In the data rows, the value 128 means zero.
Each row of this table is followed by its label. One hidden rule gives the labels. It looks at one to three of the table's principal directions, none of them among the few with the most spread.
tensor([97, 102, 127, 112, 94, 155, 147, 82, 131, 168, 131, 159, 169, 126, 166, 94, 67, 136, 145, 58, 167, 148,
        127, 86, 137, 151, 122, 153, 144, 100, 90, 121, 134, 121, 95, 93, 143, 142, 121, 78, 184, 124, 172, 98,
        114, 179, 181, 80]) d
tensor([138, 89, 103, 122, 117, 90, 98, 108, 152, 140, 137, 101, 140, 160, 114, 128, 122, 106, 132, 145, 166, 141,
        185, 120, 141, 106, 160, 159, 137, 83, 100, 115, 103, 162, 112, 99, 152, 131, 116, 151, 152, 110, 141, 180,
        131, 125, 134, 118]) g
tensor([123, 154, 154, 112, 127, 170, 140, 144, 83, 133, 160, 104, 143, 134, 162, 146, 134, 125, 148, 98, 84, 120,
        102, 129, 133, 137, 135, 91, 160, 154, 160, 116, 134, 102, 117, 136, 96, 106, 125, 149, 125, 142, 101, 86,
        113, 123, 117, 117]) g
tensor([122, 101, 112, 142, 125, 69, 115, 129, 199, 98, 86, 161, 115, 166, 118, 128, 155, 155, 80, 191, 175, 98,
        131, 139, 82, 101, 129, 133, 117, 173, 90, 126, 147, 150, 112, 115, 127, 139, 124, 113, 123, 101, 183, 130,
        103, 122, 108, 127]) d
tensor([197, 92, 132, 92, 183, 101, 78, 113, 114, 160, 168, 91, 110, 157, 87, 116, 156, 95, 132, 164, 85, 139,
        241, 114, 177, 116, 168, 219, 80, 65, 142, 140, 61, 175, 156, 78, 153, 124, 154, 173, 131, 156, 138, 254,
        142, 20, 119, 118]) f
tensor([148, 118, 139, 135, 153, 113, 88, 146, 151, 139, 141, 95, 138, 164, 94, 109, 148, 126, 86, 203, 90, 109,
        202, 139, 201, 94, 165, 187, 72, 112, 125, 104, 103, 205, 97, 108, 184, 161, 144, 165, 132, 120, 123, 230,
        150, 78, 116, 155]) e
tensor([92, 133, 81, 137, 103, 124, 141, 112, 125, 137, 133, 119, 133, 116, 114, 113, 124, 110, 134, 99, 173, 141,
        149, 104, 98, 154, 110, 126, 169, 112, 111, 117, 114, 105, 155, 125, 130, 116, 109, 116, 123, 120, 142, 128,
        133, 170, 127, 117]) g
tensor([89, 128, 126, 211, 83, 159, 116, 117, 158, 137, 75, 85, 119, 126, 143, 113, 109, 168, 139, 120, 138, 104,
        77, 171, 176, 89, 97, 79, 113, 190, 113, 130, 133, 186, 41, 154, 150, 159, 97, 138, 163, 120, 135, 110,
        161, 175, 132, 139]) e
tensor([80, 140, 188, 165, 84, 144, 118, 185, 144, 115, 95, 60, 129, 169, 197, 165, 161, 161, 115, 167, 88, 63,
        21, 188, 113, 75, 134, 71, 117, 251, 155, 91, 151, 160, 37, 193, 123, 129, 102, 164, 94, 88, 70, 65,
        120, 150, 101, 130]) e
tensor([146, 121, 154, 98, 144, 154, 129, 114, 113, 158, 164, 155, 153, 131, 146, 114, 87, 140, 135, 104, 114, 141,
        133, 112, 161, 138, 151, 132, 108, 94, 107, 115, 162, 123, 104, 110, 147, 130, 127, 111, 151, 123, 148, 125,
        106, 111, 166, 118]) f
tensor([180, 123, 138, 84, 172, 134, 123, 104, 96, 155, 166, 157, 122, 98, 118, 127, 97, 114, 150, 98, 115, 169,
        160, 104, 156, 153, 145, 154, 106, 45, 130, 137, 135, 107, 163, 98, 135, 125, 133, 109, 145, 145, 141, 158,
        119, 92, 158, 126]) f
tensor([136, 108, 149, 98, 158, 111, 108, 150, 113, 151, 159, 90, 120, 172, 131, 115, 188, 119, 94, 177, 88, 102,
        174, 121, 120, 134, 148, 190, 94, 156, 151, 113, 86, 150, 150, 130, 146, 107, 144, 160, 70, 125, 119, 194,
        124, 55, 102, 111]) g
tensor([156, 109, 144, 126, 142, 108, 70, 127, 147, 150, 162, 99, 132, 188, 119, 91, 126, 141, 88, 198, 122, 120,
        201, 138, 183, 96, 176, 147, 66, 137, 79, 91, 142, 198, 73, 119, 198, 110, 129, 168, 127, 107, 151, 185,
        119, 70, 121, 128]) g
tensor([140, 53, 101, 170, 90, 81, 40, 97, 204, 174, 79, 49, 96, 223, 121, 84, 136, 132, 150, 159, 168, 81,
        170, 138, 138, 60, 138, 185, 74, 147, 51, 142, 73, 238, 43, 129, 171, 128, 121, 176, 162, 110, 174, 212,
        143, 79, 142, 89]) g
tensor([171, 177, 185, 118, 152, 189, 154, 167, 64, 112, 120, 128, 84, 82, 186, 187, 155, 141, 158, 85, 43, 121,
        4, 158, 120, 146, 89, 56, 147, 195, 225, 166, 141, 74, 159, 199, 47, 99, 145, 141, 99, 178, 69, 44,
        116, 104, 106, 139]) g
tensor([136, 149, 54, 93, 144, 90, 158, 109, 136, 102, 151, 229, 136, 75, 52, 104, 102, 96, 106, 125, 206, 176,
        211, 72, 61, 187, 120, 157, 153, 23, 77, 122, 158, 53, 231, 88, 136, 123, 145, 61, 124, 125, 177, 139,
        118, 158, 137, 144]) g
tensor([161, 85, 153, 103, 131, 138, 98, 126, 89, 148, 189, 42, 157, 190, 151, 156, 162, 101, 148, 146, 82, 133,
        186, 143, 181, 94, 183, 138, 163, 137, 170, 119, 69, 169, 93, 103, 123, 98, 128, 226, 134, 146, 97, 175,
        134, 69, 102, 100]) g
tensor([202, 133, 153, 66, 182, 128, 128, 118, 88, 136, 144, 166, 99, 117, 149, 135, 136, 120, 135, 101, 94, 150,
        107, 95, 128, 166, 127, 139, 114, 101, 156, 165, 121, 90, 194, 155, 88, 72, 166, 136, 105, 165, 115, 116,
        84, 54, 149, 125]) e
tensor([167, 116, 108, 85, 169, 108, 139, 119, 104, 131, 169, 147, 120, 118, 110, 147, 145, 102, 124, 116, 123, 166,
        165, 102, 128, 163, 135, 154, 166, 88, 161, 149, 102, 98, 211, 110, 109, 112, 134, 132, 106, 144, 135, 172,
        120, 92, 124, 126]) d
tensor([133, 61, 131, 152, 123, 85, 98, 142, 215, 135, 83, 128, 130, 213, 133, 101, 191, 172, 50, 234, 149, 64,
        138, 145, 123, 84, 135, 174, 86, 203, 92, 119, 112, 210, 71, 148, 157, 148, 143, 155, 108, 96, 182, 193,
        112, 80, 121, 130]) e
tensor([130, 164, 156, 113, 160, 164, 161, 127, 66, 127, 162, 129, 118, 100, 156, 135, 138, 138, 120, 91, 75, 158,
        90, 122, 159, 171, 110, 85, 154, 177, 190, 144, 126, 93, 179, 149, 102, 84, 127, 136, 89, 159, 104, 84,
        113, 114, 116, 126]) d
tensor([145, 146, 138, 97, 141, 161, 163, 104, 103, 122, 142, 222, 134, 90, 155, 120, 85, 157, 121, 71, 135, 152,
        94, 103, 120, 176, 104, 94, 140, 140, 123, 149, 182, 72, 152, 125, 105, 107, 143, 80, 142, 151, 165, 52,
        94, 133, 151, 117]) g
tensor([128, 196, 152, 116, 142, 158, 137, 142, 80, 123, 115, 132, 88, 73, 140, 138, 119, 123, 171, 79, 90, 117,
        64, 123, 81, 154, 103, 88, 100, 118, 146, 131, 155, 63, 157, 159, 86, 97, 129, 100, 109, 147, 92, 56,
        106, 124, 129, 134]) g
tensor([133, 150, 113, 130, 128, 117, 152, 138, 126, 96, 110, 176, 113, 52, 95, 158, 91, 106, 161, 113, 165, 165,
        110, 142, 82, 137, 115, 116, 127, 48, 127, 138, 168, 75, 167, 120, 120, 167, 125, 67, 142, 125, 107, 99,
        159, 193, 133, 156]) e
tensor([111, 161, 163, 155, 123, 127, 85, 159, 135, 137, 88, 75, 66, 148, 139, 108, 156, 146, 138, 150, 77, 57,
        81, 154, 84, 104, 109, 131, 38, 206, 119, 125, 128, 151, 99, 177, 137, 103, 130, 137, 81, 122, 105, 112,
        125, 77, 107, 117]) f
tensor([80, 99, 143, 200, 65, 190, 110, 105, 137, 186, 78, 42, 121, 144, 185, 115, 97, 156, 204, 57, 128, 93,
        53, 166, 163, 86, 94, 96, 123, 179, 116, 141, 110, 183, 6, 141, 128, 172, 84, 130, 195, 130, 138, 107,
        170, 180, 151, 88]) g
tensor([116, 184, 131, 91, 153, 153, 186, 96, 77, 104, 167, 226, 147, 63, 135, 109, 76, 145, 95, 66, 124, 186,
        115, 81, 145, 206, 107, 90, 152, 134, 140, 138, 173, 55, 206, 121, 125, 77, 140, 81, 108, 149, 136, 43,
        90, 148, 150, 133]) f
tensor([95, 159, 101, 123, 103, 120, 120, 103, 131, 132, 132, 156, 130, 117, 105, 73, 65, 117, 143, 91, 173, 140,
        162, 90, 95, 152, 123, 139, 100, 89, 51, 114, 161, 105, 133, 114, 164, 105, 131, 82, 141, 116, 146, 91,
        122, 160, 153, 109]) d
tensor([145, 117, 136, 82, 168, 112, 116, 113, 101, 147, 186, 120, 140, 149, 109, 112, 144, 112, 105, 140, 87, 139,
        209, 96, 158, 146, 162, 188, 109, 109, 143, 121, 88, 138, 170, 88, 154, 97, 140, 156, 98, 136, 133, 193,
        113, 50, 128, 113]) e
tensor([162, 104, 147, 92, 154, 95, 96, 138, 135, 124, 168, 124, 143, 170, 109, 131, 144, 115, 107, 193, 116, 126,
        208, 131, 132, 102, 185, 170, 97, 99, 113, 102, 130, 151, 114, 81, 153, 127, 141, 151, 128, 119, 139, 177,
        118, 73, 109, 120]) d
tensor([97, 137, 128, 194, 82, 189, 150, 113, 110, 131, 88, 62, 134, 108, 162, 147, 122, 135, 182, 66, 112, 134,
        55, 158, 186, 105, 89, 59, 193, 171, 176, 157, 86, 149, 78, 152, 85, 142, 107, 162, 178, 163, 94, 80,
        164, 195, 129, 128]) d
tensor([143, 137, 123, 125, 130, 142, 145, 146, 110, 113, 101, 112, 108, 130, 139, 154, 184, 112, 157, 114, 109, 105,
        89, 127, 78, 133, 99, 110, 174, 147, 170, 159, 92, 91, 158, 151, 44, 114, 150, 147, 121, 167, 111, 101,
        120, 117, 102, 123]) g
tensor([143, 102, 102, 122, 132, 125, 132, 135, 136, 131, 124, 130, 140, 146, 108, 125, 159, 110, 132, 141, 139, 114,
        162, 118, 114, 128, 126, 162, 149, 97, 127, 143, 98, 129, 139, 119, 105, 150, 152, 140, 139, 142, 138, 174,
        142, 117, 123, 132]) d
tensor([144, 56, 85, 152, 107, 96, 86, 91, 177, 166, 135, 90, 145, 182, 97, 87, 120, 118, 126, 169, 198, 149,
        225, 126, 168, 93, 156, 167, 128, 76, 59, 114, 98, 201, 78, 90, 184, 148, 114, 152, 176, 112, 188, 218,
        153, 134, 140, 111]) g
tensor([145, 129, 166, 143, 158, 161, 106, 144, 123, 139, 156, 104, 155, 151, 111, 123, 99, 145, 144, 146, 63, 114,
        149, 166, 233, 85, 168, 124, 79, 107, 124, 126, 154, 185, 51, 100, 162, 185, 126, 155, 168, 126, 110, 177,
        162, 94, 140, 161]) d
tensor([158, 127, 138, 125, 121, 133, 121, 143, 139, 102, 135, 165, 147, 123, 124, 152, 96, 135, 134, 150, 143, 131,
        128, 157, 130, 102, 153, 96, 121, 103, 104, 118, 189, 125, 84, 122, 134, 151, 135, 126, 163, 119, 125, 103,
        133, 141, 129, 151]) g
tensor([116, 164, 111, 142, 124, 109, 124, 154, 128, 105, 109, 104, 106, 97, 93, 145, 131, 94, 149, 136, 129, 131,
        130, 136, 101, 122, 124, 134, 123, 85, 138, 123, 120, 114, 159, 136, 125, 145, 126, 118, 119, 123, 82, 136,
        156, 160, 111, 154]) d
tensor([122, 130, 96, 152, 117, 115, 136, 130, 129, 111, 113, 97, 121, 115, 120, 155, 151, 109, 125, 129, 145, 147,
        122, 136, 143, 127, 114, 111, 183, 131, 165, 138, 91, 135, 156, 146, 110, 130, 118, 154, 124, 134, 100, 143,
        149, 163, 107, 148]) g
tensor([187, 105, 148, 76, 182, 111, 99, 126, 130, 152, 165, 158, 138, 149, 103, 107, 121, 120, 112, 167, 107, 133,
        202, 107, 159, 127, 175, 196, 63, 48, 101, 116, 138, 146, 130, 90, 161, 141, 155, 125, 139, 127, 151, 203,
        113, 54, 150, 135]) e
tensor([99, 105, 129, 177, 68, 165, 127, 151, 114, 137, 90, 16, 116, 149, 183, 183, 183, 115, 182, 96, 105, 87,
        55, 176, 113, 91, 95, 96, 202, 215, 204, 150, 54, 151, 83, 173, 68, 140, 109, 192, 134, 148, 74, 116,
        173, 160, 87, 103]) d
tensor([92, 112, 94, 150, 97, 117, 125, 128, 162, 138, 103, 114, 132, 150, 115, 110, 142, 125, 130, 130, 161, 96,
        140, 120, 87, 122, 112, 152, 138, 136, 99, 122, 109, 137, 114, 123, 130, 149, 121, 117, 133, 112, 155, 150,
        138, 148, 126, 114]) f
tensor([146, 98, 146, 139, 121, 139, 71, 140, 107, 165, 157, 9, 143, 180, 135, 136, 143, 97, 161, 156, 93, 118,
        188, 159, 206, 74, 178, 152, 112, 101, 141, 104, 78, 207, 52, 118, 158, 143, 120, 212, 159, 130, 78, 210,
        171, 101, 109, 125]) g
tensor([102, 152, 118, 170, 119, 123, 148, 150, 155, 105, 69, 134, 107, 93, 113, 138, 140, 136, 131, 140, 144, 115,
        67, 147, 99, 121, 95, 103, 123, 127, 132, 133, 141, 116, 133, 160, 110, 163, 118, 96, 120, 116, 112, 106,
        142, 181, 128, 164]) f
tensor([154, 153, 157, 86, 141, 159, 129, 85, 95, 170, 132, 173, 96, 97, 167, 88, 84, 143, 159, 52, 122, 147,
        89, 76, 93, 176, 105, 120, 89, 110, 97, 134, 155, 71, 152, 134, 112, 61, 135, 75, 135, 154, 174, 51,
        60, 99, 177, 79]) d
tensor([112, 70, 119, 157, 117, 95, 97, 102, 191, 150, 128, 119, 158, 190, 115, 73, 130, 161, 57, 205, 169, 123,
        203, 132, 190, 95, 156, 169, 90, 155, 68, 97, 119, 223, 63, 98, 213, 145, 117, 146, 140, 93, 191, 201,
        131, 118, 136, 122]) f
tensor([129, 153, 147, 103, 138, 170, 160, 124, 68, 137, 172, 134, 151, 88, 154, 142, 107, 118, 136, 84, 107, 172,
        117, 115, 161, 165, 130, 102, 165, 107, 170, 118, 136, 90, 153, 127, 119, 114, 124, 122, 130, 145, 99, 95,
        125, 155, 133, 127]) g
tensor([125, 164, 142, 115, 127, 164, 151, 100, 71, 144, 144, 132, 112, 70, 161, 125, 96, 124, 145, 54, 111, 176,
        93, 103, 148, 176, 100, 104, 145, 132, 166, 137, 119, 90, 175, 146, 121, 81, 123, 111, 120, 158, 107, 72,
        117, 149, 143, 109]) f
tensor([106, 169, 114, 138, 122, 130, 147, 155, 118, 108, 96, 126, 103, 86, 119, 149, 144, 110, 147, 111, 130, 115,
        84, 130, 73, 144, 97, 113, 140, 117, 151, 132, 129, 84, 166, 156, 92, 139, 127, 102, 109, 130, 93, 100,
        138, 166, 113, 148]) g
tensor([92, 76, 91, 124, 86, 116, 135, 86, 179, 161, 110, 172, 156, 153, 128, 74, 97, 135, 121, 101, 199, 121,
        169, 82, 88, 142, 112, 200, 134, 111, 59, 128, 115, 137, 111, 82, 156, 157, 134, 70, 169, 114, 213, 146,
        125, 162, 166, 73]) g
tensor([91, 124, 122, 147, 103, 123, 115, 136, 144, 140, 126, 84, 136, 144, 127, 133, 137, 125, 129, 138, 128, 102,
        135, 138, 120, 108, 136, 137, 129, 144, 124, 98, 114, 149, 98, 119, 148, 143, 100, 138, 124, 102, 126, 151,
        136, 140, 120, 120]) e
tensor([138, 89, 124, 133, 124, 104, 95, 114, 131, 138, 152, 65, 145, 160, 112, 137, 125, 101, 143, 150, 127, 150,
        192, 143, 188, 89, 171, 160, 131, 94, 133, 125, 82, 187, 102, 96, 163, 137, 117, 182, 148, 122, 103, 196,
        162, 115, 124, 124]) e
tensor([89, 160, 75, 174, 106, 112, 130, 158, 152, 108, 104, 88, 122, 123, 71, 118, 156, 98, 125, 158, 147, 114,
        155, 132, 107, 120, 110, 133, 152, 110, 121, 115, 102, 135, 150, 141, 133, 155, 125, 132, 116, 118, 106, 164,
        168, 176, 100, 160]) g
tensor([173, 118, 115, 139, 139, 113, 113, 145, 130, 102, 117, 111, 108, 111, 88, 174, 132, 96, 176, 139, 119, 139,
        141, 165, 132, 94, 137, 132, 136, 73, 154, 165, 112, 135, 139, 119, 106, 166, 138, 150, 152, 148, 92, 167,
        180, 121, 111, 156]) e
tensor([154, 153, 159, 129, 152, 169, 121, 138, 88, 155, 126, 91, 94, 119, 165, 129, 146, 136, 139, 103, 71, 123,
        79, 132, 170, 142, 107, 106, 115, 159, 174, 141, 112, 133, 133, 175, 105, 107, 133, 148, 116, 159, 101, 123,
        122, 98, 124, 132]) d
tensor([147, 181, 119, 81, 170, 141, 175, 110, 95, 98, 167, 253, 152, 29, 66, 126, 32, 109, 155, 66, 125, 195,
        162, 91, 134, 179, 134, 142, 115, 0, 114, 147, 194, 44, 205, 63, 137, 162, 150, 37, 164, 144, 131, 100,
        137, 155, 174, 159]) f
tensor([127, 152, 112, 71, 137, 100, 180, 114, 113, 67, 144, 242, 143, 55, 106, 176, 78, 103, 146, 76, 161, 175,
        126, 100, 47, 169, 130, 127, 170, 63, 138, 148, 173, 24, 215, 72, 90, 131, 136, 54, 135, 130, 128, 55,
        110, 167, 137, 125]) e
Here are more rows. What is the label of each one?
tensor([141, 160, 145, 166, 101, 165, 131, 140, 113, 107, 72, 107, 88, 79, 137, 161, 117, 123, 207, 87, 107, 119,
        45, 167, 97, 102, 91, 74, 127, 130, 155, 165, 129, 103, 108, 161, 73, 135, 134, 124, 160, 166, 86, 52,
        155, 160, 123, 133]): e
tensor([178, 134, 139, 88, 175, 116, 102, 118, 113, 135, 159, 148, 117, 134, 79, 100, 109, 105, 152, 128, 81, 134,
        200, 104, 144, 130, 154, 195, 65, 60, 111, 155, 113, 130, 163, 88, 145, 119, 170, 130, 133, 156, 129, 179,
        133, 42, 146, 123]): e
tensor([73, 141, 116, 164, 83, 188, 209, 150, 93, 88, 106, 114, 171, 89, 170, 202, 138, 122, 172, 48, 116, 131,
        16, 158, 133, 135, 84, 46, 255, 178, 223, 167, 109, 82, 128, 161, 37, 170, 113, 144, 146, 149, 56, 50,
        170, 233, 115, 148]): d
tensor([175, 131, 125, 106, 166, 96, 105, 134, 165, 136, 103, 182, 87, 145, 109, 89, 151, 146, 88, 171, 136, 102,
        133, 99, 88, 144, 117, 163, 62, 120, 81, 134, 149, 124, 161, 156, 131, 105, 161, 102, 99, 126, 178, 151,
        80, 60, 143, 137]): e
tensor([126, 91, 152, 106, 124, 139, 114, 117, 110, 165, 154, 93, 146, 177, 181, 119, 159, 141, 101, 135, 115, 110,
        140, 119, 146, 132, 143, 144, 132, 182, 141, 107, 100, 155, 97, 133, 135, 94, 125, 169, 112, 126, 139, 144,
        101, 89, 121, 92]): g
tensor([133, 108, 122, 143, 117, 110, 88, 153, 157, 118, 142, 88, 160, 186, 101, 130, 115, 114, 134, 175, 127, 108,
        181, 159, 177, 72, 178, 144, 113, 103, 96, 114, 137, 192, 58, 111, 166, 172, 132, 172, 161, 103, 100, 186,
        168, 123, 119, 151]): d
tensor([32, 118, 141, 180, 71, 144, 114, 136, 140, 131, 124, 36, 188, 188, 143, 112, 126, 138, 133, 144, 116, 75,
        137, 161, 172, 72, 158, 116, 125, 186, 109, 88, 111, 197, 9, 114, 165, 155, 95, 181, 143, 88, 88, 130,
        161, 167, 118, 123]): e
tensor([137, 43, 74, 109, 116, 64, 91, 94, 184, 148, 157, 136, 170, 200, 97, 99, 139, 118, 76, 191, 209, 127,
        255, 102, 129, 111, 176, 202, 135, 91, 58, 96, 103, 183, 104, 68, 185, 134, 125, 155, 147, 92, 202, 232,
        120, 100, 129, 107]): e
tensor([66, 141, 74, 158, 117, 101, 143, 123, 172, 114, 128, 162, 156, 144, 70, 58, 131, 142, 53, 176, 176, 121,
        200, 100, 127, 148, 117, 155, 123, 146, 68, 102, 136, 147, 146, 109, 186, 138, 132, 101, 104, 100, 176, 160,
        136, 159, 121, 144]): g
tensor([152, 89, 132, 119, 141, 123, 99, 98, 133, 162, 158, 125, 153, 169, 122, 73, 115, 140, 92, 161, 137, 142,
        203, 112, 201, 124, 158, 169, 83, 113, 86, 118, 116, 189, 97, 117, 191, 110, 145, 161, 136, 126, 153, 188,
        128, 84, 151, 124]): e
tensor([153, 136, 183, 145, 103, 210, 130, 121, 61, 136, 113, 67, 112, 89, 205, 204, 86, 125, 249, 12, 59, 137,
        9, 181, 179, 97, 111, 51, 166, 151, 213, 183, 116, 119, 68, 153, 56, 137, 113, 165, 192, 180, 49, 46,
        163, 147, 138, 111]): f
tensor([163, 178, 160, 89, 179, 156, 144, 131, 71, 115, 193, 174, 142, 72, 103, 141, 69, 119, 145, 99, 71, 179,
        145, 124, 183, 152, 158, 111, 105, 59, 149, 128, 178, 88, 165, 101, 145, 127, 136, 110, 132, 142, 94, 113,
        131, 107, 149, 158]): f
tensor([129, 57, 105, 136, 96, 116, 104, 118, 144, 148, 146, 55, 167, 192, 128, 139, 167, 101, 127, 158, 137, 118,
        208, 134, 164, 89, 158, 183, 177, 132, 145, 122, 42, 195, 88, 92, 140, 147, 130, 202, 156, 132, 130, 218,
        163, 114, 106, 101]): e
tensor([156, 111, 122, 100, 182, 105, 126, 115, 125, 138, 171, 139, 142, 152, 88, 105, 138, 120, 100, 152, 103, 152,
        201, 103, 186, 141, 156, 177, 118, 90, 130, 141, 102, 150, 171, 92, 152, 127, 142, 145, 113, 133, 144, 209,
        126, 68, 139, 139]): d
tensor([96, 152, 97, 167, 110, 112, 111, 137, 158, 131, 113, 114, 102, 117, 80, 89, 116, 122, 119, 148, 144, 122,
        163, 130, 112, 126, 108, 158, 91, 127, 92, 117, 127, 149, 140, 127, 182, 149, 122, 97, 115, 112, 142, 162,
        166, 152, 118, 131]): d
tensor([155, 136, 173, 84, 157, 122, 108, 127, 138, 143, 126, 187, 106, 140, 144, 90, 124, 159, 97, 151, 104, 93,
        127, 103, 84, 142, 134, 166, 33, 145, 87, 114, 168, 115, 125, 124, 144, 97, 158, 88, 107, 126, 175, 106,
        69, 53, 146, 103]): g
tensor([80, 128, 147, 138, 106, 177, 125, 117, 118, 179, 147, 108, 158, 161, 178, 79, 109, 166, 110, 104, 128, 100,
        117, 117, 160, 140, 126, 107, 115, 182, 91, 87, 157, 149, 52, 131, 158, 124, 103, 119, 141, 109, 164, 107,
        107, 143, 143, 99]): d
tensor([73, 157, 90, 192, 103, 86, 100, 137, 185, 115, 86, 90, 108, 143, 81, 81, 142, 138, 78, 195, 165, 104,
        154, 136, 130, 106, 118, 127, 87, 158, 75, 92, 126, 181, 111, 152, 188, 127, 108, 132, 100, 88, 134, 156,
        139, 159, 110, 159]): e
tensor([98, 174, 129, 146, 122, 135, 157, 152, 110, 106, 111, 126, 93, 69, 128, 163, 125, 121, 160, 96, 123, 137,
        56, 148, 71, 144, 95, 81, 146, 139, 161, 133, 152, 70, 170, 151, 99, 135, 99, 84, 99, 122, 98, 69,
        140, 180, 113, 136]): d
tensor([195, 118, 141, 68, 196, 104, 113, 122, 99, 134, 197, 119, 124, 166, 107, 135, 168, 106, 101, 152, 55, 153,
        204, 97, 180, 142, 167, 179, 138, 120, 178, 147, 70, 139, 204, 96, 123, 80, 157, 185, 92, 160, 129, 205,
        101, 9, 115, 119]): d
tensor([138, 124, 200, 143, 106, 165, 83, 152, 112, 147, 93, 44, 108, 174, 192, 144, 140, 140, 192, 116, 58, 59,
        46, 173, 133, 68, 138, 106, 71, 186, 142, 138, 117, 168, 25, 178, 99, 113, 137, 186, 139, 139, 65, 86,
        128, 81, 131, 108]): e
tensor([138, 108, 149, 125, 145, 92, 99, 134, 194, 129, 106, 171, 118, 187, 135, 95, 147, 184, 56, 202, 133, 74,
        122, 129, 113, 107, 141, 141, 57, 194, 70, 108, 172, 167, 86, 138, 159, 118, 134, 120, 103, 91, 193, 137,
        71, 64, 136, 129]): f
tensor([149, 53, 117, 134, 108, 136, 93, 82, 144, 193, 118, 72, 123, 194, 165, 99, 146, 133, 160, 102, 151, 113,
        147, 113, 144, 109, 124, 155, 142, 143, 102, 147, 67, 178, 75, 118, 116, 112, 120, 165, 170, 146, 187, 171,
        117, 91, 146, 68]): g
tensor([91, 190, 142, 155, 111, 160, 171, 167, 118, 83, 90, 150, 116, 72, 141, 171, 126, 141, 146, 98, 103, 108,
        26, 156, 85, 133, 89, 61, 154, 171, 170, 136, 167, 74, 136, 161, 77, 152, 120, 92, 120, 132, 87, 37,
        135, 188, 111, 155]): g
tensor([152, 115, 152, 75, 143, 165, 159, 110, 43, 148, 196, 106, 158, 106, 177, 167, 131, 97, 146, 70, 92, 190,
        136, 107, 177, 167, 143, 127, 203, 110, 215, 136, 81, 97, 175, 118, 99, 91, 132, 165, 124, 165, 82, 121,
        126, 125, 126, 102]): f
tensor([125, 165, 128, 115, 144, 118, 136, 154, 114, 97, 162, 151, 154, 97, 90, 142, 105, 110, 114, 161, 131, 150,
        163, 136, 137, 129, 164, 112, 116, 63, 118, 89, 178, 106, 138, 114, 156, 144, 124, 118, 121, 104, 91, 128,
        137, 153, 122, 175]): g
tensor([66, 84, 116, 174, 94, 129, 151, 128, 180, 136, 98, 119, 153, 171, 155, 122, 155, 172, 94, 143, 160, 91,
        87, 149, 123, 111, 106, 111, 167, 219, 119, 124, 127, 161, 74, 130, 128, 171, 93, 119, 127, 94, 176, 130,
        133, 171, 124, 114]): d
tensor([103, 191, 164, 166, 116, 176, 153, 152, 105, 106, 85, 122, 98, 78, 163, 150, 107, 151, 161, 79, 83, 119,
        3, 160, 135, 129, 84, 52, 124, 186, 170, 150, 161, 103, 115, 183, 92, 134, 120, 106, 126, 143, 75, 31,
        138, 174, 128, 148]): d
